Small tables with named rows and columns. After each table, cells are looked up by row and column.

bodar:
cols = piregi, vilitaf, gotane, nesi, dek, leg, kodi, kup, sivura
bal: [6.1, 5.7, 5.9, 4.6, 6.1, 7.1, 4.5, 4.7, 6.6]
gogoza: [6.9, 3.8, 3.2, 9.5, 4.3, 2.3, 2.3, 3.2, 6.9]
dit: [7.5, 8.2, 4.2, 8.3, 5.1, 2.8, 6.2, 6.8, 4.1]
lir: [4.2, 6.0, 4.4, 5.0, 5.0, 6.0, 5.1, 4.1, 6.1]
rozasez: [6.6, 5.3, 7.4, 6.8, 3.1, 5.6, 7.3, 5.4, 5.4]
muref: [6.8, 5.6, 4.7, 5.8, 6.4, 3.9, 6.0, 4.6, 3.6]
mizira: [5.7, 7.3, 3.4, 3.4, 5.7, 2.9, 5.6, 4.8, 5.2]
toz: [6.7, 4.9, 3.7, 7.4, 3.9, 3.3, 3.9, 3.7, 5.3]
lis: [5.1, 3.6, 5.7, 6.9, 5.7, 5.6, 5.5, 4.6, 5.0]
vusil: [3.1, 5.2, 6.7, 6.4, 4.5, 4.3, 6.7, 4.3, 4.4]

What is the dek of lir in bodar? 5.0
What is the nesi of rozasez in bodar? 6.8
What is the kodi of mizira in bodar? 5.6
What is the nesi of toz in bodar? 7.4
What is the gotane of rozasez in bodar? 7.4
What is the vilitaf of gogoza in bodar? 3.8
What is the piregi of gogoza in bodar? 6.9
What is the kup of lis in bodar? 4.6

kosiz =
columns: fil, tutofu, tabonat, diz, numu, tutos, kodok, rarafun, takom, gisela
rem: [123, 124, 121, 120, 127, 126, 123, 127, 128, 126]
tegebig: [124, 124, 139, 140, 110, 110, 127, 108, 104, 113]
fir: [127, 122, 124, 126, 121, 125, 127, 121, 122, 125]
mifus: [133, 125, 131, 135, 122, 128, 134, 121, 122, 129]
fedasuf: [179, 64, 142, 195, 28, 119, 187, 27, 38, 133]
mubu: [195, 46, 143, 211, 4, 121, 204, 3, 19, 138]
bizuna: [170, 63, 134, 183, 31, 116, 176, 31, 41, 128]
tegi: [117, 122, 118, 115, 124, 120, 116, 124, 124, 119]
keb: [122, 121, 121, 122, 121, 122, 122, 121, 121, 122]
lofot: [113, 129, 128, 122, 124, 112, 113, 123, 118, 111]
pogi: [163, 50, 53, 96, 88, 176, 157, 97, 131, 176]
lupekef: [97, 153, 148, 126, 138, 94, 99, 134, 119, 94]
pim: [119, 119, 117, 117, 120, 121, 119, 120, 121, 120]

What is the tabonat of bizuna in kosiz?
134
What is the takom of pim in kosiz?
121
What is the diz of pim in kosiz?
117
What is the tabonat of mifus in kosiz?
131
What is the kodok of pim in kosiz?
119
What is the rarafun of pogi in kosiz?
97
What is the tutofu of bizuna in kosiz?
63
What is the fil of bizuna in kosiz?
170
What is the rarafun of lofot in kosiz?
123
What is the fil of fedasuf in kosiz?
179
What is the tutofu of pogi in kosiz?
50
What is the fil of keb in kosiz?
122
What is the kodok of fir in kosiz?
127
Row with the largest tutos: pogi

vodan
           bem  fovumak    pek  fipize  lukuze    kal  zavafo  nemamap
vif      39947    38322  46608   38069   38229  48397   40657    45486
zuz      42643    38457  43099   35385   46307  39039   38209    42677
dadubeg  22206    20751  23797   33940   54321  31736   80578    50141
rom      36265    35218  40168   35216   48033  33466   57216    42658
fula     44560    42198  44226   38625   38131  43534   45714    46072
sor      31211    20539  32269   37362   52138  36297   69542    50244
fug      34767    77544  34763   60609   23627  40594   17676    49571
dopa     51474    38263  43181   26677   47891  46065   40104    46615
kela     31889    54379  40344   41951   30827  41931   37783    45093
zutetu   33309    58334  41891   44392   31591  34843   29233    31520
sos      35812    49150  38553   50468   31053  51040   28717    44288
zifalob  35065    39288  33462   36969   39834  32355   47042    44841

zifalob, bem => 35065
fug, pek => 34763
vif, bem => 39947
zifalob, lukuze => 39834
dadubeg, fovumak => 20751
fug, nemamap => 49571
dadubeg, fipize => 33940
sos, bem => 35812
fug, bem => 34767
rom, fipize => 35216

bibeva =
	kina	matip	sok	toka	mupe	kulo	nel	dafilo	vosako
tuzilod	163	172	150	141	159	167	129	158	131
nub	155	147	146	126	156	125	142	173	156
zuv	139	164	149	142	103	126	130	148	174
zib	88	137	113	144	59	139	162	128	188
vanul	153	113	122	123	124	138	170	132	150
metut	122	166	201	85	31	221	156	48	142
vot	127	129	144	139	134	134	145	127	134
mukot	152	133	118	139	135	113	169	130	156
nekobob	162	135	137	152	149	139	156	166	121
mido	146	173	172	114	88	218	165	130	131
fad	149	157	198	120	41	216	152	76	151
maz	147	117	145	168	144	164	142	160	151
dakino	142	217	137	186	143	135	98	140	155

What is the toka of maz in bibeva?
168
What is the nel of vanul in bibeva?
170
What is the mupe of zib in bibeva?
59
What is the sok of tuzilod in bibeva?
150
What is the kina of mido in bibeva?
146
What is the sok of mido in bibeva?
172
What is the kulo of nub in bibeva?
125
What is the dafilo of vanul in bibeva?
132
What is the matip of vot in bibeva?
129
What is the vosako of vot in bibeva?
134

bibis:
|  | nofor | dem | gis | kamonis |
|---|---|---|---|---|
| fafa | -0.052 | -0.062 | -0.001 | -0.071 |
| lakoman | 0.181 | 0.457 | -0.563 | 0.157 |
| tukiza | 0.501 | 0.089 | -0.096 | -0.353 |
| rul | 0.159 | 0.127 | -0.308 | -0.080 |

nofor of tukiza = 0.501
gis of rul = -0.308
dem of fafa = -0.062
kamonis of fafa = -0.071
nofor of fafa = -0.052
gis of tukiza = -0.096
dem of lakoman = 0.457
kamonis of lakoman = 0.157
nofor of lakoman = 0.181
gis of fafa = -0.001
gis of lakoman = -0.563

Table dib
fields: bobi, finol, gagubi, temud, dun, dipu, kosiv
sugofon: [5.80, 2.73, 5.14, 2.83, 5.90, 8.13, 3.97]
kos: [3.56, 5.80, 4.88, 2.24, 6.76, 9.91, 4.08]
bes: [6.49, 7.06, 0.97, 4.55, 4.60, 4.90, 3.80]
kepat: [7.22, 5.36, 1.37, 1.36, 7.60, 0.40, 7.94]
vafimum: [4.72, 2.99, 1.48, 7.61, 4.12, 2.87, 1.07]

What is the bobi of sugofon in dib? 5.80
What is the finol of kos in dib? 5.80
What is the bobi of kepat in dib? 7.22
What is the kosiv of bes in dib? 3.80
What is the gagubi of kos in dib? 4.88
What is the dipu of kos in dib? 9.91
What is the finol of vafimum in dib? 2.99
What is the temud of vafimum in dib? 7.61
What is the bobi of kos in dib? 3.56
What is the temud of kos in dib? 2.24
What is the finol of bes in dib? 7.06
What is the bobi of vafimum in dib? 4.72
What is the gagubi of sugofon in dib? 5.14
What is the dun of sugofon in dib? 5.90
What is the finol of sugofon in dib? 2.73
What is the temud of sugofon in dib? 2.83
What is the dun of bes in dib? 4.60
What is the dipu of kepat in dib? 0.40

zut =
columns: fup, tofim, gomer, goda
mab: [107, 122, 94, 111]
dof: [96, 51, 222, 32]
dodum: [157, 51, 168, 63]

What is the tofim of mab in zut?
122
What is the gomer of mab in zut?
94
What is the gomer of dof in zut?
222
What is the fup of dof in zut?
96
What is the tofim of dodum in zut?
51
What is the fup of dodum in zut?
157
What is the goda of dof in zut?
32
What is the tofim of dof in zut?
51
What is the fup of mab in zut?
107
Which row has the largest tofim? mab

sif =
	kifinuv	mokirak	fis	dinefom	gurog	savizi	nen	nem	gorag	tuz
lamur	-16	-9	5	48	-17	-64	8	-35	-71	11
ded	-24	1	19	-3	-69	-45	-43	8	-85	-51
kofud	47	-36	34	-59	57	-17	-72	-54	14	27
bezim	-32	0	-20	9	-54	-7	22	32	-18	-31
nof	-34	-21	0	70	-20	-76	34	-24	-64	18
daz	63	-34	19	-71	57	0	-78	-44	34	39
dad	48	-39	-26	-58	92	55	-13	-27	98	57
risemor	5	-31	-8	-15	-19	-10	-16	7	-8	-2
nenon	-35	-7	-18	-16	-8	13	45	21	28	-7

ded, kifinuv -> -24
dad, fis -> -26
kofud, fis -> 34
ded, dinefom -> -3
nenon, mokirak -> -7
bezim, nen -> 22
dad, mokirak -> -39
kofud, gorag -> 14
dad, nem -> -27
lamur, nem -> -35
kofud, tuz -> 27
kofud, mokirak -> -36
bezim, fis -> -20
Which row has the largest nem? bezim

